rotation steps, each row followed by its count of steps:
The counts run from 0 to 103.
-.10  .03  .18  .32  -.41  .09  .54  -.09  -.25  -.03  .01  -.42  -.23  -.03  -.09  -.15  -.20  -.03  -.29  .66  .24  .19  .45  .09  .11  .01  .07  .20  .22  -.21  -.16  -.03  -.04  .14  -.16  .06  .01
16
-.04  -.12  .34  .34  -.34  -.04  .52  -.24  -.11  .06  -.09  -.35  -.25  .02  .10  .00  -.13  -.17  -.21  .71  .06  .43  .29  .04  .05  .16  -.09  .16  .17  -.31  -.06  .11  -.17  .22  -.18  .08  .06
15
-.30  .00  .40  .02  -.45  -.01  .03  .18  -.25  -.09  -.21  -.32  -.62  .17  -.12  .02  .00  .11  .01  .54  .42  -.02  .38  -.04  -.04  -.09  -.11  -.06  .26  -.07  -.34  -.09  .05  .09  -.16  .09  -.22
96
-.31  .08  .15  -.12  -.31  -.06  .28  -.06  -.25  -.28  -.16  -.28  -.42  .06  .17  -.14  .06  .00  -.03  .53  .19  .43  .44  .26  -.05  -.10  -.09  .09  .42  .03  -.03  -.15  .01  .32  -.19  .17  -.14
89
-.07  .15  .34  .32  -.45  -.08  .25  .01  -.06  -.24  .07  -.24  -.34  -.03  -.34  -.13  -.27  .10  -.20  .63  .19  .04  .40  -.21  .09  .04  .00  .03  .18  -.08  -.26  -.14  -.08  .15  -.24  -.14  -.11
73
-.14  -.29  .33  -.11  -.12  -.12  .05  .13  -.20  .07  -.09  -.35  -.54  -.04  -.13  .07  -.04  .33  -.22  .52  .20  .07  .49  -.02  -.13  .36  -.13  .24  -.02  -.01  -.17  .38  -.11  -.25  -.12  -.07  -.05
53
-.09  .03  .32  .24  -.22  -.16  .33  -.21  -.13  -.10  -.22  -.10  -.18  .09  -.03  -.16  .08  .07  -.06  .67  .27  .37  .35  .22  .14  .26  -.27  .27  .11  -.15  -.08  .15  -.52  .23  -.19  .17  -.13
87
-.14  .06  .25  .09  -.02  .04  -.02  -.20  .27  -.25  -.34  -.09  -.21  .29  .01  -.28  -.28  .01  .04  .68  .21  .24  .43  .29  .05  .11  -.12  -.14  .54  .04  -.16  -.04  -.24  .16  -.26  .15  -.07
85
-.35  .13  .12  -.20  -.16  .04  .14  .04  -.13  -.21  -.06  -.19  -.22  .05  .00  -.33  -.16  .20  -.10  .52  .20  .34  .71  .12  .02  .17  -.01  .08  .35  .36  -.01  -.04  -.14  .07  -.30  .05  -.23
32
-.27  -.23  .06  -.01  -.07  .24  .20  -.17  .01  -.18  -.05  -.06  -.28  .01  .03  -.25  -.46  -.02  -.20  .55  .30  .00  .65  .46  .06  .14  -.02  .15  .48  -.02  -.04  -.01  .19  .02  -.27  .03  .02
62
-.29  -.35  .15  -.16  -.03  .03  .13  .05  -.12  -.06  -.14  -.33  -.43  .09  .23  -.17  -.38  -.04  -.24  .58  .17  .30  .55  .10  -.03  .16  .14  .05  .31  -.03  -.04  .05  .13  .03  -.27  .14  .06
10
.08  -.21  .33  .31  -.29  .20  .20  .02  -.04  -.05  -.06  -.20  -.26  .09  -.09  .05  -.45  .28  -.31  .43  .45  .00  .56  .28  .02  -.14  -.03  .12  .27  .15  -.30  .00  .07  .00  .01  .06  -.06
69
-.17  -.06  .11  .13  .01  .01  .11  -.08  .14  -.10  -.02  .01  -.48  -.05  -.13  -.12  -.29  .06  .04  .68  .40  .05  .48  .00  .09  .39  -.18  .20  .13  -.23  -.24  .16  -.30  .11  -.32  -.10  -.08
58
-.10  .00  .33  .16  -.33  -.05  .19  .10  -.02  -.12  .08  -.23  -.64  -.08  -.43  .00  -.12  .27  -.19  .53  .25  -.04  .51  -.08  .02  .27  -.15  .19  -.04  -.29  -.30  .14  -.14  -.08  -.24  -.25  -.08
1
-.24  -.01  .34  -.04  -.39  -.01  .28  -.16  -.24  -.19  -.25  -.29  -.33  .20  .05  -.09  .13  .09  -.17  .49  .08  .46  .38  .52  -.04  -.10  -.11  .19  .42  .00  .02  -.01  .05  .04  -.14  .15  -.03
90
-.14  .09  .29  .13  -.29  -.17  .14  .02  .00  -.37  -.08  -.35  -.61  -.01  -.35  .08  -.25  .09  -.20  .62  .02  .39  .49  -.08  -.11  -.14  -.01  .01  .14  .04  -.13  -.17  .07  .08  -.25  -.11  -.14
74
-.13  -.44  .28  .08  .15  -.29  -.04  -.32  .08  -.29  -.10  -.01  -.51  .04  -.18  -.03  -.21  -.09  -.15  .72  .03  .22  .46  .00  -.08  .26  -.11  .07  .03  -.32  -.06  .15  -.09  -.01  -.25  -.10  .08
7
-.22  -.29  .09  -.07  -.09  .01  .40  -.06  -.08  .00  -.08  -.33  -.46  -.06  .11  -.07  -.15  -.01  -.21  .55  .06  .55  .48  .08  -.07  .30  -.08  .31  .19  -.18  .09  .21  .00  -.03  -.27  .00  -.03
60
-.24  -.24  .20  -.21  -.05  .17  -.09  -.02  .19  .00  -.14  -.13  -.42  .05  .07  -.07  -.30  .15  -.07  .52  .23  .13  .56  -.01  -.08  .33  -.24  -.23  .58  .20  -.04  .06  .09  -.20  -.26  -.09  -.11
55
-.12  -.13  .47  .24  -.38  -.08  .12  -.09  .14  -.09  -.13  -.18  -.56  -.03  -.31  .09  -.03  .05  -.16  .62  .10  .06  .25  -.14  -.08  .27  -.24  .01  .22  -.46  -.22  .21  .02  -.27  -.23  -.18  -.03
0
-.05  -.21  .43  .13  -.19  .04  .00  -.21  .08  .05  -.41  -.10  -.39  .17  .14  .16  .09  .18  -.01  .50  .33  .17  .24  .48  -.10  .03  -.36  .10  .46  -.02  -.05  .14  -.02  .00  -.07  .18  -.18
41
-.13  .06  .15  .20  -.31  .11  .40  .03  -.15  -.17  -.02  -.33  -.47  .09  .01  -.12  -.37  .00  -.20  .55  .24  .35  .55  .23  .03  -.22  .07  .17  .32  -.01  -.12  -.22  .19  .21  -.07  .06  -.07
17
-.14  .14  .28  .04  -.49  .04  .24  .11  -.20  -.14  -.08  -.19  -.57  -.06  -.29  .03  .08  .37  -.20  .39  .34  .02  .45  .33  .00  -.05  -.22  .34  .22  -.06  -.16  .06  .06  -.04  -.07  -.07  -.20
46
-.27  -.21  .34  -.08  -.28  -.05  -.02  -.33  .03  -.18  -.18  -.02  -.49  -.13  -.03  .27  .02  .27  -.20  .43  .16  .17  .54  .15  -.23  -.02  -.32  .01  .42  .27  .02  .04  .24  -.14  -.15  -.07  -.29
48
-.04  .00  .30  -.02  -.12  .12  .12  -.04  .05  -.05  -.19  -.26  -.01  .27  .04  -.38  -.19  .20  -.06  .56  .39  .14  .56  .25  .14  .24  -.04  -.05  .57  .22  -.18  .12  -.29  -.03  -.24  .17  -.08
84
.02  -.27  .43  .23  -.33  .09  .31  .00  -.26  .05  -.18  -.48  -.33  .16  -.04  .03  -.26  .07  -.42  .56  .21  .12  .39  .24  -.08  -.07  .09  .17  .26  -.19  -.20  .11  .14  -.08  -.02  .07  .06
68
-.20  -.22  .18  -.17  -.10  -.06  .08  -.04  .03  -.06  -.08  -.24  -.60  -.17  -.08  .11  -.26  .30  -.33  .50  .06  .50  .52  -.09  -.17  .18  -.17  .08  .18  .17  .05  .09  .20  -.27  -.28  -.17  -.17
3
-.22  -.30  .45  .06  -.47  -.19  .07  -.47  .03  -.10  -.15  -.05  -.26  -.09  -.11  .17  .11  .23  -.25  .46  .07  -.07  .52  .05  -.19  .21  -.37  -.01  .31  -.04  .05  .19  -.03  -.31  -.23  -.09  -.18
49
.08  -.27  .38  .20  -.03  .20  .19  -.22  .10  .03  -.19  -.17  -.09  .09  -.02  -.16  -.36  .08  -.34  .64  .28  -.04  .47  .42  .04  .19  -.09  .16  .34  -.07  -.11  .17  -.13  -.03  -.20  .18  .10
12
-.31  .15  .19  -.08  -.16  -.08  .02  .17  -.11  -.27  .07  -.14  -.60  -.10  -.36  -.13  -.08  .26  .00  .56  .31  .06  .53  .06  -.02  .26  -.20  .24  .09  -.06  -.12  .05  -.18  -.02  -.33  -.16  -.21
103
-.26  .04  .45  .11  -.60  -.20  .24  .00  -.39  -.13  -.14  -.27  -.33  .00  -.12  .01  .23  .11  -.07  .51  .29  -.13  .43  -.07  .02  .00  -.19  .03  .24  -.16  -.28  .08  -.15  .14  -.06  .13  -.17
95
.05  -.26  .47  .42  -.34  -.11  .19  -.48  .15  -.07  -.26  -.17  -.26  -.05  .02  .28  -.27  .02  -.26  .61  .09  .25  .36  -.09  -.08  .06  -.30  -.14  .30  .05  -.03  .00  -.02  .01  -.13  .00  -.11
71
.00  -.25  .28  .40  -.24  .11  .07  -.20  .16  -.05  -.13  -.08  -.36  .05  .02  .20  -.49  .15  -.17  .58  .35  .21  .51  .10  -.09  -.14  -.18  -.11  .32  .20  -.19  -.10  .11  .15  -.07  .00  -.18
70
